In the data rows, zero lies at 4.5, halfway between 4 and 5.
Here are some points:
6|4|4|4|5|4|4|7|5|5|7|4|5|3|3|2|6|7
4|6|5|7|3|4|6|5|6|4|4|3|4|4|4|4|5|5
4|7|7|2|5|7|1|8|5|2|3|7|1|2|4|8|2|5
2|4|4|5|3|6|4|6|3|4|3|4|7|5|3|7|4|7
2|3|7|3|8|5|4|5|3|7|3|4|6|3|3|4|5|6
5|4|9|4|7|7|3|9|6|6|2|4|9|4|5|5|5|7
4|2|5|5|5|3|4|5|4|6|4|2|8|7|4|3|6|5
5|6|2|6|4|2|6|8|6|3|8|3|1|6|2|1|5|4
2|5|0|5|5|1|9|2|3|7|7|1|6|8|5|2|6|6
5|9|0|8|2|3|6|2|5|0|5|4|0|4|5|4|1|6
1|6|0|7|4|4|8|3|3|4|4|4|0|5|4|5|4|5
2|4|3|5|5|4|1|4|2|3|5|5|0|3|4|6|5|3
6|8|2|5|1|5|1|4|4|1|2|5|0|5|5|7|1|4
3|4|0|8|4|3|6|3|4|6|6|0|0|6|4|4|4|8
4|8|2|6|4|4|3|4|6|4|5|7|4|5|9|4|4|6
4|4|3|6|4|4|7|4|4|4|5|6|0|6|5|4|4|5
4|5|6|4|5|3|7|4|5|5|5|9|8|3|4|3|3|3
4|3|6|3|5|6|2|5|5|3|4|6|0|2|3|7|2|5
3|6|3|4|3|6|4|5|4|2|6|6|0|4|5|6|3|3
3|5|4|6|3|4|5|4|2|4|4|5|0|4|4|6|6|3
5|4|2|6|3|4|6|3|5|6|5|3|1|7|4|3|4|5
5|5|3|2|5|5|4|4|3|4|3|3|4|3|5|6|3|3
4|7|9|2|6|6|2|9|6|6|3|6|9|1|4|8|5|7
4|5|5|4|6|3|3|4|6|4|5|3|4|4|5|4|3|6
4|7|2|4|4|3|5|6|5|4|4|4|2|4|2|6|4|8
4|6|5|3|5|4|6|4|6|4|5|5|2|3|5|5|4|6
0|6|2|4|5|4|6|6|4|4|3|5|6|4|5|5|5|4
4|4|6|4|3|4|5|4|1|5|8|4|6|4|5|6|8|3
8|7|1|6|4|4|6|4|8|1|6|5|0|4|4|1|3|4
8|8|5|3|5|2|4|6|7|3|7|8|1|4|5|3|2|5
7|4|7|4|4|6|4|5|2|5|3|6|6|5|4|4|8|2
6|2|8|4|3|4|5|3|5|5|5|6|9|4|6|3|6|2
6|4|4|5|3|6|7|5|4|4|4|6|3|5|4|5|4|4
4|6|4|7|2|6|3|5|5|2|7|5|3|5|5|5|4|4
5|5|6|3|4|4|4|5|5|6|8|3|5|4|5|6|5|4
2|6|5|8|3|5|6|6|4|6|7|4|2|5|5|4|7|4
7|4|2|6|4|3|6|1|6|5|7|2|2|4|5|3|5|7
2|4|2|6|5|2|7|4|4|4|5|0|1|7|3|2|5|5
5|6|2|4|7|2|5|4|6|3|5|4|1|5|5|6|3|7
4|2|6|3|6|5|3|7|2|5|4|4|7|5|5|6|5|2
5|5|7|3|5|3|4|8|7|5|4|4|9|3|5|3|4|6
4|2|4|3|5|4|3|5|5|8|1|3|8|5|3|5|7|5
4|1|5|7|4|6|5|5|5|6|5|3|7|6|4|3|7|5
1|7|0|7|4|3|5|1|3|5|6|4|0|6|4|4|4|4
4|2|2|5|5|4|5|6|6|5|6|1|3|6|4|2|5|7
7|1|2|5|4|4|8|5|7|3|5|4|4|6|5|1|8|2
5|7|4|4|4|5|5|2|3|4|3|7|0|5|6|5|2|3
6|2|9|4|5|8|4|6|5|5|4|4|9|3|6|3|6|3
5|3|3|4|6|5|3|5|5|2|2|3|1|3|5|5|4|6
4|4|1|7|4|4|7|4|4|5|5|4|5|5|3|1|9|6
1|5|6|4|5|5|3|4|2|5|4|5|7|4|4|6|6|3
4|8|0|7|5|1|5|0|5|7|8|5|0|6|6|2|3|6
7|4|6|3|4|5|6|5|7|6|3|5|6|5|4|3|6|5
4|5|2|7|4|2|6|3|5|3|9|4|1|5|5|3|4|4
4|5|5|4|6|6|5|6|4|6|1|7|6|3|5|3|4|5
5|3|0|6|3|3|3|2|3|2|3|2|0|6|5|6|3|3
3|8|3|5|6|5|4|2|1|4|4|6|0|5|6|5|1|1
4|7|4|3|5|5|5|4|4|4|6|4|5|5|5|4|4|4
4|7|6|3|4|4|5|3|5|3|4|6|2|5|4|5|4|6
7|2|8|4|4|5|5|3|3|5|2|3|9|5|4|6|6|4
6|3|9|4|5|6|7|8|8|6|6|2|9|4|3|2|6|4
4|8|6|2|6|6|3|3|3|3|2|5|4|3|3|8|1|4
9|5|6|3|3|3|5|2|7|5|4|4|2|3|4|2|3|2
2|4|5|2|4|8|1|5|1|4|4|6|6|2|5|8|5|5
3|2|5|5|5|5|3|6|5|2|5|6|3|4|5|2|6|3
2|4|8|5|5|6|2|9|4|7|5|3|9|5|3|5|9|5
9|9|0|4|2|1|9|3|5|4|6|4|0|7|4|2|3|4
5|1|8|3|4|6|4|2|4|5|6|4|9|6|5|4|5|4
6|6|0|6|2|3|4|3|6|5|9|5|0|5|6|3|1|7
2|6|3|5|5|4|3|7|4|3|3|3|4|5|5|6|6|5
Here are 40 more points, each followed by its number:
7|7|2|5|4|2|7|3|5|4|7|5|0|5|3|3|4|5 0
5|7|1|4|4|4|4|4|2|4|4|4|0|3|3|5|1|5 1
2|5|0|6|6|2|4|4|4|6|5|3|3|6|5|5|5|5 2
5|3|8|3|5|4|3|7|5|6|3|6|9|3|5|5|8|4 3
7|3|6|4|4|4|4|5|5|4|3|5|9|3|4|5|7|4 4
6|4|5|4|6|4|4|6|5|5|4|4|8|5|5|4|6|6 5
4|5|1|6|3|6|5|3|4|3|7|4|0|6|5|6|1|3 6
6|6|7|2|8|4|5|4|6|7|4|5|9|4|5|5|1|5 7
5|3|7|5|6|6|3|8|6|3|3|5|4|4|3|5|3|5 8
8|6|3|4|2|3|5|2|6|2|6|7|3|4|7|3|2|4 9
5|5|8|4|5|6|4|4|6|6|4|4|6|2|3|4|2|7 10
1|1|9|6|3|5|4|9|6|7|2|3|9|4|4|5|9|4 11
2|2|9|5|6|8|2|7|4|3|1|6|5|5|4|7|4|3 12
4|6|2|3|8|6|3|2|5|3|2|4|2|5|4|5|1|7 13
4|4|1|8|3|3|9|0|5|6|7|3|4|7|6|2|4|4 14
5|9|5|4|5|4|5|5|5|5|5|7|4|3|4|5|3|5 15
6|4|6|4|4|3|5|7|5|6|4|3|4|3|2|4|5|5 16
1|4|3|7|4|6|4|2|3|3|5|5|0|3|4|5|4|3 17
6|5|6|3|3|6|6|3|4|1|5|9|3|4|4|5|3|1 18
7|7|6|3|5|7|2|8|6|4|6|6|8|5|4|5|6|5 19
6|6|3|5|5|0|4|5|9|5|7|5|3|4|4|3|4|7 20
6|8|1|5|4|4|7|3|3|4|5|5|3|5|4|4|4|4 21
5|4|1|6|6|3|5|3|4|6|6|2|0|4|6|4|3|6 22
2|6|0|5|5|4|3|3|3|2|4|6|1|5|5|6|2|4 23
6|0|9|4|5|8|3|9|6|7|2|3|9|4|3|5|9|5 24
3|5|2|5|4|4|4|4|5|6|5|4|3|4|2|4|3|5 25
1|5|7|4|5|5|2|6|2|6|3|5|4|4|6|6|5|3 26
8|7|9|2|6|5|6|8|7|5|3|6|4|4|4|5|3|5 27
8|4|3|3|3|3|5|3|4|3|4|3|5|6|4|3|3|4 28
3|4|4|5|6|3|6|6|3|8|3|2|9|8|3|4|7|6 29
8|4|9|2|7|6|4|9|6|4|3|7|9|2|3|4|7|4 30
6|2|4|3|6|5|5|6|5|4|4|4|5|4|4|4|3|4 31
3|4|8|4|5|5|5|4|4|5|4|7|4|4|4|6|5|4 32
4|5|5|3|5|4|6|5|5|5|3|4|6|4|4|4|4|5 33
9|6|2|3|4|2|9|0|3|3|5|7|0|4|6|3|4|2 34
0|0|9|4|5|7|1|9|5|7|3|3|9|4|4|6|9|5 35
4|5|0|7|4|3|5|2|6|4|8|5|0|5|5|2|5|7 36
1|4|9|5|7|7|1|6|6|4|4|5|9|4|4|6|3|7 37
2|5|1|6|4|4|4|4|5|7|6|0|5|7|6|4|4|5 38
7|3|2|4|3|4|6|4|6|2|4|6|0|3|6|4|1|6 39
Which three of these numbered points are nearest to each point below, looking only along the 3 directions in which the first points spread most? Their numbers follow each, nearest first.
0|4|2|5|6|5|4|7|5|7|4|2|7|5|3|4|6|8 > 29 38 33
5|5|8|3|5|4|3|6|5|6|5|6|9|5|5|3|5|5 > 4 7 19
6|4|7|5|3|4|5|4|6|5|3|3|5|5|4|6|4|5 > 31 33 16
5|7|2|7|3|3|6|4|7|3|5|8|3|5|6|2|2|5 > 34 39 9
5|4|5|6|4|4|4|2|2|4|5|8|1|4|5|6|5|1 > 13 25 1
3|6|1|4|3|5|4|3|2|3|4|6|0|4|4|7|3|4 > 23 1 17
6|5|0|8|2|3|4|0|6|1|6|6|0|5|5|3|3|3 > 0 34 36
8|8|2|2|5|3|7|3|5|2|5|6|1|3|4|3|3|6 > 9 39 34
6|3|9|2|5|6|3|7|5|7|5|5|9|6|4|3|5|3 > 3 4 30
4|2|3|6|3|2|7|0|3|5|6|2|6|5|6|3|7|2 > 38 14 2
5|2|5|5|5|4|4|3|5|6|3|5|9|5|4|2|6|4 > 5 4 16
1|6|4|5|5|6|2|5|4|4|3|5|4|4|3|7|4|6 > 26 32 13
9|4|9|0|5|6|3|5|5|5|2|8|9|1|6|6|6|4 > 30 19 7
7|6|4|4|3|4|5|2|5|3|6|4|1|4|6|4|2|5 > 39 9 34
7|6|0|5|5|0|9|4|4|6|7|0|3|7|4|3|7|6 > 14 36 38
7|3|6|4|5|4|6|5|4|6|6|3|8|7|6|3|5|2 > 5 16 4
8|5|3|4|7|1|8|3|7|4|6|3|4|6|4|3|2|6 > 20 28 0
0|0|9|5|7|7|1|9|5|7|2|5|9|3|5|6|9|2 > 35 11 24
4|5|1|6|3|3|5|3|4|2|4|4|0|6|4|5|2|5 > 6 1 22
4|4|7|4|3|5|3|6|4|4|4|4|4|5|5|6|5|3 > 32 8 33
9|9|0|5|2|3|5|2|3|1|5|5|2|5|8|4|4|3 > 34 39 0
7|4|4|4|4|4|3|3|7|5|5|3|3|3|5|4|5|5 > 28 31 16
5|5|4|5|3|2|6|4|7|4|5|5|4|6|4|5|4|5 > 28 20 21
4|5|0|7|3|3|9|3|4|6|6|2|3|6|6|3|4|6 > 14 36 22
3|2|2|6|3|3|4|4|5|5|7|3|3|5|2|4|6|6 > 38 2 25
5|4|0|5|3|5|6|4|4|1|2|2|0|5|3|5|0|5 > 6 1 23
2|2|9|3|3|9|4|3|0|7|3|9|9|5|6|8|9|2 > 35 37 12
6|3|9|3|4|5|4|3|4|4|2|7|9|4|4|6|5|2 > 19 3 37
3|2|2|7|4|4|6|1|3|4|5|2|2|7|5|4|3|2 > 2 38 22
7|5|7|5|7|4|3|6|5|4|6|6|5|2|5|4|5|4 > 10 7 8
5|7|2|6|5|2|5|5|5|4|2|2|0|3|4|3|3|5 > 21 6 22
2|8|0|8|4|5|5|1|3|1|2|6|0|6|4|7|1|5 > 23 1 6
2|4|4|5|4|3|5|2|3|5|5|2|1|4|3|6|4|4 > 2 17 25
6|4|5|5|3|5|4|7|6|3|2|8|5|5|4|4|6|2 > 10 31 8
8|7|5|3|3|1|6|3|5|3|5|3|3|5|5|4|3|5 > 20 9 28
6|3|8|4|6|5|6|5|4|6|5|5|3|4|4|3|6|3 > 16 31 33
4|3|8|5|4|4|6|6|4|5|3|3|5|4|4|5|4|5 > 33 5 31
6|2|5|6|4|3|8|1|4|3|4|7|3|5|6|3|7|2 > 28 25 20
6|7|5|3|5|2|6|3|5|5|7|6|3|6|5|5|4|5 > 28 20 21
6|3|5|4|4|4|7|3|5|4|6|7|6|3|6|5|3|2 > 31 16 33
4|5|3|7|3|6|3|4|4|5|5|4|2|6|7|4|5|4 > 25 21 2
2|7|5|3|6|5|4|6|3|3|7|5|0|5|4|8|4|6 > 13 17 23
5|4|5|5|4|5|5|7|8|4|4|8|5|4|3|5|4|7 > 10 31 16
3|2|4|8|2|5|7|5|3|3|5|3|7|6|4|5|9|4 > 29 38 5
5|4|0|5|3|5|4|1|2|3|8|4|0|4|5|5|6|4 > 22 6 21
7|6|4|4|4|4|7|3|4|4|5|3|9|5|5|3|5|5 > 16 5 31
4|4|6|5|4|6|5|6|3|3|4|6|4|4|4|6|6|4 > 32 33 8
6|2|6|4|4|5|4|3|6|3|1|5|7|5|5|5|3|4 > 10 8 31
9|4|8|4|5|9|6|6|7|6|5|5|5|3|4|3|2|4 > 27 7 19
4|6|3|7|3|7|7|3|4|3|6|6|0|5|5|6|4|6 > 6 1 21
2|5|3|3|6|6|3|3|2|4|3|3|6|5|5|7|2|5 > 26 32 17
6|5|1|6|6|3|6|5|6|3|4|5|0|4|2|4|2|7 > 21 39 0
8|6|9|5|4|7|4|6|5|1|2|9|2|1|6|6|1|2 > 18 27 15
3|5|1|3|7|4|5|3|4|6|2|3|3|2|5|4|3|8 > 25 17 13
2|6|3|6|6|5|2|5|3|4|5|4|0|5|6|5|3|5 > 17 23 13
5|4|6|4|5|7|3|6|6|5|5|6|9|4|7|4|5|5 > 4 7 19
4|5|3|7|3|5|4|2|5|5|6|6|3|5|6|4|6|2 > 25 21 28
5|5|6|4|5|4|5|3|3|6|5|6|6|5|6|5|5|4 > 33 31 16
4|6|6|5|5|4|4|7|7|6|7|5|5|4|4|3|6|5 > 16 31 33
